Rows are one point carried round by a steady rotation, each followed by how many ticks it has turned.
The counts run from 0 to 225.
[ 95 108 124  72 167 114 100 183 131 140 110  66 109 115  92 147  83  96
 116 116  67 192 125 127 167 143 158 100 113 122 145 129 101 154 129 132
 102 110 185 158 121 125 128 123  82  98 100 166 110 116 118 110 107 158
 127 140 165 140 124 132  92 121  83 148 112 138 135 142 150 131 158 121
 145 142  86 170 171 129 113 144 113 142 131 138 118] | 113
[103 119 102  98 118 118 105 116 153 155 118 153 149 110  83 161  95 153
 167 116 144 155 104 154 154 128 124 126 137 135 120 179  91 111  63 176
 114 101 143 188 142 119 116 136  91 128 101 142 162 129 151  97 128 138
 130 132 157 136  70 107 149 160 106 144 129 137 129 117 161 136 121  99
 159 155 107 179 111 164 145  88 105 126 115 131 184] | 203
[ 99 133  82 128 121 114 117 164 134 143  92 132  92 127  95  95 120 166
 106 102  67 110 131 175 138 149 151  96 123  82 140 175  92 114 162 154
 103 110 167 164 167 105 133 110 104 124 127 135 144 130 132 154  79 148
 159 151 136 140 107 120 139 127  85 118 115  90 112  83 171 150 124 101
 143 131 107  91 157 153 140 116 108  85  94 103 160] | 13
[ 79 132  98 111 142 126  79 173 115 127 117 118 107 108  63 143  68 129
  99 115  75 167 130 142 152 133 134 123 110 107 161 149 100 133 148 158
 116  99 189 179 104 129 116 151 110 113 125 135 149 128 183 127 108 147
 149 166 137 140 110 138  98 115 107 126 112 155 122 116 156 123 166 116
 179 169  88 123 154 138 122 127 120  90  88 121 149] | 192
[143 108  85 126 120  81 116 185 139 140  56 142 106 136 143 119 117 137
 100 138  56 124 134 138 134 149 160 116  98  93 162  94  64 129 141 106
  94 122 185 159 147  81 107 131  90 146 104 126 121 144 139 118 107 151
 144 144 148  74 148 148 105 131  91 144 137 128  94 131 130 162 126 115
 140 138 138 117 200 162 156 138 104 137 108 142 126] | 181
[ 90 115 113  87 124 118 117 131 119 155 113 117 140 125  63 141 105 143
 158  92 129 159  93 163 162 152 133 113 131 116 121 195 115 132 111 185
 104  95 141 174 155 130 113 118  91 114 116 139 150 120 131 119 117 125
 127 126 167 155 121 104 164 170  99 113 129 107 133 109 181 135 138  67
 130 166  95 164 119 154 132  83 110 106 131 115 172] | 205
[ 86 142 123  87 154 131  88 192 122 135 108  75 100 104  86 132  86 105
 127 114  57 182 128 129 154 130 165 108 128 110 140 129 102 133 138 136
 116 109 206 167 124 150 121 124  86 115 121 167 109 133 123 117  99 156
 145 155 148 159 112 122  98 112  92 150 102 138 128 116 156 126 154 125
 162 157 100 125 178 134 110 135 104 101 127 120 138] | 30
[ 96  85 117  90 150 111  99 164 139 141  88  86 114 124  84 160  89 112
 107 137 107 180 117 121 148 153 136 108  90 129 153 129  99 158 123 155
  97  99 182 188 107  84 125 133  73 119  94 144 130 123 152  85 131 146
 127 137 165 121 122 164  89 140 103 134 120 142 134 150 138 130 164 110
 134 134  68 187 149 126 125 124 122 152 114 152 128] | 195
[ 89 114  68 134 114 104 124 164 137 138  80 140  94 127  94 107 125 178
  97 121  73 104 141 159 129 149 132  96 103  99 154 163  92 117 167 158
  94  93 162 171 159  87 129 110  92 127 122 129 152 130 153 130  85 152
 147 157 132 130 106 141 134 125  91 129 119  93 118  94 154 147 143 108
 141 108  89 114 154 144 148 121 112  77  80 111 159] | 14
[115 126  96 100 124  98 102 143 144 145  73 168 116 115 127 177  90 132
 145 159  83 145 149 147 133 116 148 156 153 125 173 112  58 132  95 126
  96  98 152 178 150 106  96 136  90 152  87 112 140 157 178  87 146 124
 136 147 159  97 120 111 107 139 117 139 134 154 107 143 118 148 136 134
 149 155 146 142 159 187 171 146 117 119 119 156 176] | 184
[107 137 119  95 124 103  89 174 112 124  98 124 113 135  69 131 111 116
 160 137  55 136 109 115 181 129 164 124 174  94 119 118 123 158 105 156
 102 103 176 187 121 119  97 144  83 142  95 142  97 140 112  96 134 112
 112 145 148 142 137 105 103 130 108 142 113 122 123 125 140 137 125  96
 145 178 140 134 164 145 130 115  92 106 143 121 170] | 188
[ 96 143  83 114 122 114 108 217 118 136  89 116 103 121  94 135 128 152
 101 137  48 136 128 128 140 129 156 121 133  83 151 118 115 125 161 155
 131 114 211 170 133 113 125 110 100 124 138 138 102 129 118 117  88 135
 135 148 156 147 135 109 102 120  99 138 102 112 118  88 134 145 141  86
 140 118 121 102 181 128 113 135  82  89 124 114 138] | 143
[143 149  88 106  97  94 114 169 124 159  84 174 134 116 136 142 126 160
 150 115  77 129 122 162 132 121 165 132 145  86 150 126  74 107  99 138
 104 132 178 154 164 133  90 124 105 144 120 128 133 144 113 136  97 139
 130 138 161 110 142  81 140 153 114 135 133 116 104  92 154 162  98  68
 137 163 171 114 172 182 160 119  82 104 135 124 148] | 218
[ 85 141 105  78 131 119 117 186 105 149  86 119 111 120  98 156 129 142
 133 134  60 144 118 137 144 119 167 135 150  76 145 137 116 128 144 163
 109  93 174 169 156 140  98 113 105 135 134 126 109 130 105 118 108 110
 115 149 164 154 167  85 140 156 116 117 107  95 118  97 168 148 148  64
 122 144 141 106 165 144 123 128 101  70 150 121 157] | 141
[136  68  86  96 128  86 146 152 140 157  61 135 128 134 142 163 148 151
 124 154 115 137 120 144 119 159 141 118 104 118 153 140  67 130 113 134
  91  89 143 168 162  83 125  95  84 143 103 131 135 118 115  93 133 142
 121 115 173  92 153 138 135 181 110 136 129 110 125 129 141 159 131  96
  91 118 113 187 143 146 153 113 101 155 133 152 134] | 214
[132 152  75 121  92  99 118 174 124 149  91 184 141 125 112 131 132 168
 138 130  84 115 116 149 136 116 146 142 149  87 144 123  86  96 104 146
 127 116 189 179 154 118  94 126 108 153 118 122 129 147 120 127 110 133
 135 142 156 104 130  93 122 151 124 138 126 118 103  77 147 158 103  71
 145 160 153 107 158 180 153 110  76  85 117 115 157] | 219
[145 110 105  97 138  91 111 169 121 144  63 132 109 140 133 124 118 122
 119 129  54 134 129 149 145 150 158 109 119  95 154 109  70 142 129 108
  74 124 171 147 160  89  98 133  93 150  86 138 121 145 112 123 119 134
 126 138 161  83 175 129 125 145 101 142 132 127 104 142 146 159 114  96
 112 165 139 132 185 168 153 138 101 137 130 154 123] | 20
[ 94  93  87  99 131 127 124 145 135 165  87 122 126 115  95 149  96 168
 102 111 124 155 120 173 121 153 114 108  77 108 154 191  83 111 156 165
 104  88 162 159 147 108 140 105 102 109 132 134 166 105 155 125  98 154
 140 149 151 148 122 139 153 166 102 121 124 116 126  95 181 144 161  81
 127 122  63 150 127 135 128 117 126 104  91 128 143] | 128
[ 93 107  72 103 121 126 126 149 152 153 112 128 136 104  95 146  99 168
 116 103 132 152 122 182 124 145 120 107  95 111 145 201  83 101 134 168
 113 104 165 165 159 132 144 100 101 101 139 138 168 110 157 131  87 153
 150 143 146 152  83 121 145 156  97 117 117 118 122  87 173 133 149  91
 144 118  74 150 122 144 135 103 115 100  93 116 154] | 127
[134 135 112 100 125  86 111 169 117 135  76 148 118 142 104 128 115 112
 155 132  62 133 123 129 161 132 166 126 168  98 135 100  96 150 106 135
  84 116 166 179 142  99  85 149  75 160  87 134 108 148 109 107 136 117
 113 140 156 105 153 107 111 141 109 149 135 133 119 136 134 154 116  95
 127 181 168 132 177 166 152 119  84 121 145 133 155] | 104
[133 144 101  86 115 108  83 162 149 156  89 142 134 102 129 142  77 118
 121 126  80 187 129 131 138 108 157 146 117 107 166 103  71 110 113 119
 127 162 205 162 123 113 108 144 114 134 119 121 119 153 175 114 103 169
 131 145 168  85 117 110 108 138 108 151 135 150 108 125 108 161 122 119
 167 156 146 131 181 183 142 142 101 168 136 144 129] | 69
[124 113 114  73 122 107  99 179 128 146  78 123 134 134 123 169 110 104
 127 156  93 183 107 107 151 129 161 136 126 117 153  91 114 146 107 143
 113 140 188 181 119  80 118 140  85 144 107 125  93 133 124  85 138 130
 105 116 176  92 154 118 104 151 103 139 139 130 121 155 112 146 133  98
 121 150 134 182 174 161 126 124  95 179 155 158 121] | 150
[143 108 111 113 118 104  91 164 133 150 104 136 142 120  96 106  80 113
 103  96  98 176 117 146 146 142 133 111  77 109 166 121  70 125 109 132
 106 139 195 163  97  95 114 168  99 127 112 144 140 133 167 138 107 171
 137 151 159  92 113 153 105 141 102 149 131 163 113 122 149 137 129  98
 165 171  93 154 160 153 129 120 109 167 106 139 107] | 116
[ 86 115  97  93 120 130 115 131 138 162 110 125 143 116  70 156 101 164
 132 104 136 162 120 158 145 142 114 117 115 113 134 201 110 105 116 186
 119  86 146 183 148 126 132 121  97 106 134 131 173 115 159 105 110 142
 127 143 160 153  99 117 153 169 108 117 125 116 124 101 176 135 149  74
 159 140  86 154 107 146 133  89 112  89 112 115 167] | 44
[ 90  97 106  85 154 115 122 170 137 150  64  81  80 126 136 145 105 131
 113 140  58 147 143 148 135 151 170 104 121  98 153 142  86 146 158 127
  79  96 158 145 180 120 132  94  93 114 115 125 121 131 111 117 105 140
 128 130 157 140 160 126 142 140  79 132 123  97 119 138 142 154 156 121
 102 112 112 134 172 151 144 149 126 114 132 149 145] | 178
[105 113  87 101 129 113 127 180 136 148 100  95 118 125  91 113 132 158
 122 105  90 141 115 161 161 155 151  92 110 102 112 164 102 130 135 162
 115 114 170 161 157 121 139  89  89 108 129 181 129 100  85 128  86 157
 138 131 150 154 100 113 132 148  73 143 113  96 127  85 175 138 121  92
 131 118  92 148 154 127 131 105  91 115 112 102 137] | 208
[124  71  96  94 138 108 139 157 136 153  68 108 119 147 125 155 145 156
 105 132 113 149 107 154 128 179 132  94  81 119 152 160  88 137 158 155
  99 102 157 166 156  85 136  87  89 117 124 140 142 107 114 106 116 140
 116 128 169 125 154 154 148 173  98 122 130  98 131 118 170 149 151  82
  90 107  78 179 134 137 128 112  99 139 119 142 119] | 130
[130  97 118  77 141  90 120 155 122 153  67 115 106 142 144 136 117 121
 124 133  60 149 136 144 129 152 166 121 111  89 169 114  71 154 140 107
  69  98 156 143 174 103 101 114  92 141 101 122 132 143 124 122 129 129
 118 132 163  90 184 130 138 158 104 125 132 119 114 144 139 161 126  98
 112 152 136 132 177 169 160 134 115 132 136 154 123] | 19
[155 122 102 117  99  98  96 141 131 149 103 162 153 127  84 103  97 128
 135  84 118 158  94 150 158 137 140 109 111 115 131 133  91 119  77 144
 115 149 190 167 104  91 103 168  92 143 107 161 141 132 143 128 115 160
 127 138 157  84 101 136 115 146 104 149 137 144 117 108 146 144 102  82
 165 179 117 168 147 172 139  85  90 168 110 133 126] | 200
[113 115  80 114 130 111 127 177 148 145 103 100 117 114 115 121 114 164
 113  95 100 143 132 177 136 153 142  87  97 109 121 178  84 108 127 149
 113 114 182 152 156 121 147  90  94 100 124 163 133 108 110 140  78 174
 154 141 149 153  87 122 131 151  74 140 112 107 117  89 168 145 129 110
 137 101  87 140 154 138 135 123  99 125  98 114 121] | 209
[122 143  89 111 110  87 103 165 145 134  93 169 121 103 124 150  99 136
 149 141  71 132 142 148 138 113 151 141 158 115 141 116  58 115  75 120
 106 111 171 180 147 113  90 133  92 155  97 132 123 156 154 101 134 149
 136 141 149  95  97  98  98 135 114 156 121 166  97 115 112 149 117 127
 161 156 154 128 167 185 172 135  92 114 108 143 172] | 23
